(in the rows, 128 means zero)
Named moves, each a turn or a mirror, and the order they were made in; the first pair answered
k736:
[181 101 107 127 141  97  58  67 150  64 164  93  98 145 172  53 142 168
 164  75 108 110 127 115 102 132 115 124 125 156 144 103 128 152] => [102  82  72 117 128 199 156 136  93 127 127 146 131 136 156  89 120  43
 134 140 103 170 129 120 120 103 119 117  91 136 108  60 208 131]
[166 110 128 135 133 109 124 122 132 111 136 119 111 160 156 109 150 157
 163 106 129 110 152 105 128 146 137 116 143 142 108 128 144 120] => [136 108 115 130 127 153 159 149 111 135 122 141 126 156 149 118 142 109
 152 130 131 136 151 109 142 134 138 115 129 133  98 111 178 119]
[ 74 135 144 144 129 110 132 162 164 154 124 136 143 144 132 155 137 133
  96 168 132 136 113 136 123 153 130 127 155 171 152 155 105 133] => [ 76 136 147 148 130 105 129 156 163 152 128 132 137 148 134 158 138 136
  97 165 135 134 114 136 120 154 128 135 162 175 152 160 100 130]
k583:
[ 89 113 153 138 103 127 118 137 142 128 147 135 147 127 133 121 144 164
 117 164 126 141 122  85 172 120 117  79 121 118 122 117 137 108] => [ 85 113 141 140 104 132 117 150 132 121 142 124 150 133 131 127 128 145
 103 163 123 145 128  78 174 117 118  85 118 118 112 116 149 116]
[130 133 156 126 135 105 116 121 144 134 125 133 129 128 133 139 147 159
 123 115 130 117 104 132 127 139 127 119 139 133 142 135 109 113] => [115 119 136 125 135 151 151 135 117 156 116 151 133 122 123 140 141 113
 125 143 130 136 110 137 131 123 127 118 128 119 124 117 142 104]
[ 82 144 161  88 107 109 107 135 140 117 189 135 130 150 128 113 161 146
 116 148 132 113 118 103 156 121 104 145 122 125 185 145 111 115] => [ 65 131 144  86 109 153 139 150 112 134 179 149 137 144 119 112 152  98
 114 171 131 135 121 101 162 109 109 141 110 114 164 126 149 114]
[130 101 139 107 124  98 168 101 152 123 157 149 151 108 113 165 135 150
 128 146 147 149  96 133 114 142 140 100 141 182 125 144 101 120] => [118  93 118 111 124 129 187 120 127 129 143 143 155 113 106 170 113 107
 117 161 146 163 104 134 119 125 149 102 129 171 102 129 131 126]
k343:
[ 90 141 114 133 116 116 120 162 119 103 123 108 120 146 132 125  92  90
  93 124 115 142 141 111 140 126 123 146 119 130 122 134 131 141] => [153 118 106 142 137 132 121 115  98 106 130 111 102 126 125  94  96  96
 135 124 112 134 148 119 124 122 129 138 112 109  99 117 141 136]
[157 121 118 126 153 129 120  84  91 128 119 129 107 121 130  93 109 107
 149 126 102 136 141 153 133 153 138 143 108 109  99 128 121 118] => [151 135 148 113 153 105 126  84 121 150 111 151 117 116 146 110 137 135
 141 118 109 127 122 166 131 157 123 130 116 116 125 144  98  94]
[104 109 135 146 107 145 113 138 116  95 155 105 121 146 139  94 105 101
 144 173 151 126 116  98 138 147 131 130 138 130 130 119 136 123] => [136 105 147 148 120 146 115 112 117 101 157 123 118 133 139  77 116 121
 168 171 153 122 111 104 136 148 125 121 143 126 128 116 133 111]
[167 101 144  84 154 119  97  89 102 136 150 142 140 124 143  75 158 148
 172 169 103 111 105 145 134 135 118 111 134 105 142  99 153 126] => [123 125 170  68 136  95 104 123 134 152 141 151 160 132 145 111 173 166
 144 170 111 107  89 148 144 145 108 109 138 125 171 121 132 109]
Then:
Between the rows of a pair lie 2 to 3 moves.
[226  71  86 123 128 108 125 120 115 104 107 101 104 121 110 142 106 159
  88  55 108 129 118 127  86 119 135 120 112 133  46 121 108 129] => [182  92 127  95 116 104 170 155 145 167  82 158 135 108 120 188 148 159
  65  73 114 135  89 144  94 121 116  98 116 145  77 136 102  82]  k736 then k343 then k343
[ 53 137  91 127 104 147 128 192 117  94 144 115 133 151 123 139  94  92
  82 156 122 141 148  98 164 119 124 162 116 136 126 107 163 159] => [ 69 115 100 118 115 194 151 160  95 131 155 160 134 123 126 110 125  82
 131 189 125 139 138 112 158 114 124 141 113 113 126  82 175 124]  k736 then k583 then k583
[ 82 122 108 137 118 156 124 155  91 121 106 113 149 156 132 161  73  87
  95 149 109 136 142 119 127 124 128 140 127 126 120 114 143 129] => [170 110 121 153 144 116  73  85 100  92 122  91 120 148 134 133  83 149
 129 113 113 109 143 122 106 133 128 135 143 125 110 125 109 138]  k343 then k583
[113 130 134 124 120 112 116 124 143 145 141 135 120 137 151 118 145 138
 138 137 139 107 112 131 139 135 124 127 114 133 163 129 113 131] => [115 125 118 129 122 118 102 123 127 123 150 121 115 139 149 107 130 127
 147 139 135 108 123 122 143 135 130 136 111 127 149 122 123 144]  k343 then k343 then k583
[133 140  98 124 143 161 134 127 106 126 123 156 138 114 141 126 107  80
 140 145 120 136 135 124 131 110 130 133 117 114  95 116 144 125] => [152 159 132 119 142 102  94 106 153 108 133 145 131 122 153 130 130 151
 140 112 127 106 124 124 122 130 120 130 140 139 125 147  94 122]  k736 then k343
[215 151 131 133 120  78  96  91 146 102  60 114  89  93  99 139 109 180
 124  83 152 157 117 162 123 149 148 111 128 147  86 181  88 132] => [184 152 166 105 116 104 139  96 154 162  59 186 109  70 105 155 154 178
 139 117 150 155  89 183 128 145 137  86 132 140 110 175  86  85]  k736 then k583 then k583
[185 115 152 128 148 126 166  92 124 107 124 101 106 134 135 126 123 114
 177 120 166 132 111 130 124  87 159 128 145 102 107 114 130 119] => [134 137 145 126 130 118 185 145 132 116  96  90 120 148 134 171 101  89
 122 118 166 153 111 127 128  89 158 135 141 116 105 133 141 124]  k343 then k736 then k583
[101 101  90 128 127 127  86  81  98  95 141 103 103 136 153 111 149  99
 149 121 129 117 129  93 107 134 103 106 140 121 154 130 159 146] => [101 101 116 109 134 142 129  80  99 141 128 150 117 116 162 125 176  92
 149 140 135 125 112 117 104 132  96  86 138 124 157 127 159 111]  k343 then k736 then k343
[184 111 112 141 158 132  85  79 114  88 144  91 109 117 137  94 123 152
 140 116 126 128 149 101 138 124 140 123 134 112 129 138 127 150] => [ 70 154 142 103 118 121 113 158 150 130 134 136 147 128 151 153 151 145
  91 142 132 132 123 104 162 133 122 122 135 140 179 160 116 122]  k583 then k343 then k343
[160 154  95 123 106 148 122 125 140 110 173  99 109 128 162 127 101 153
 140 127 113 101 103 122 153 111 117 125  98 186 143 124 128 157] => [168 145  92 124 109 158 122 117 136 112 178 107 108 122 159 119 103 148
 148 132 111  99 101 130 155 112 118 127  95 179 144 118 129 149]  k583 then k583 then k736
[137 153 101 120 155 157 181 129 112 162 133 190 106 101 100  93 131 114
 104 164 148 139 110 127 160 108 137 114 118  62  97 114 125  93] => [117 186 135 114 140  83 132 138 173 129 145 164 102 124 118 112 146 182
  83 133 156 109 101 123 163 133 131 124 138 100 142 153  67 106]  k736 then k343
[ 90 146 112 148  95 161 128 184 135 125 106  77 144 146 121 148 115  99
 102 150 140 134 148  98 170 119 152 149 112 120 123 119 133 145] => [175 121 147 145 134 163 124  92 137 143 137 125 126 103 130  93 167 155
 186 150 142 102 131 123 145 123 142 121 128  97 126 102 111 109]  k343 then k583 then k583
[212  84 117 152 156 108 134  98 107 127 116 127 118 116 148 107 121 173
 127  97 134 104 146 142  84 117 120 102 137 136  90 117  91 106] => [136  92 129 129 139 148 193 152 109 187  98 181 152 111 147 144 137 125
 102 137 135 130 128 150  97 108 106  90 128 141 104 111 109  73]  k343 then k583
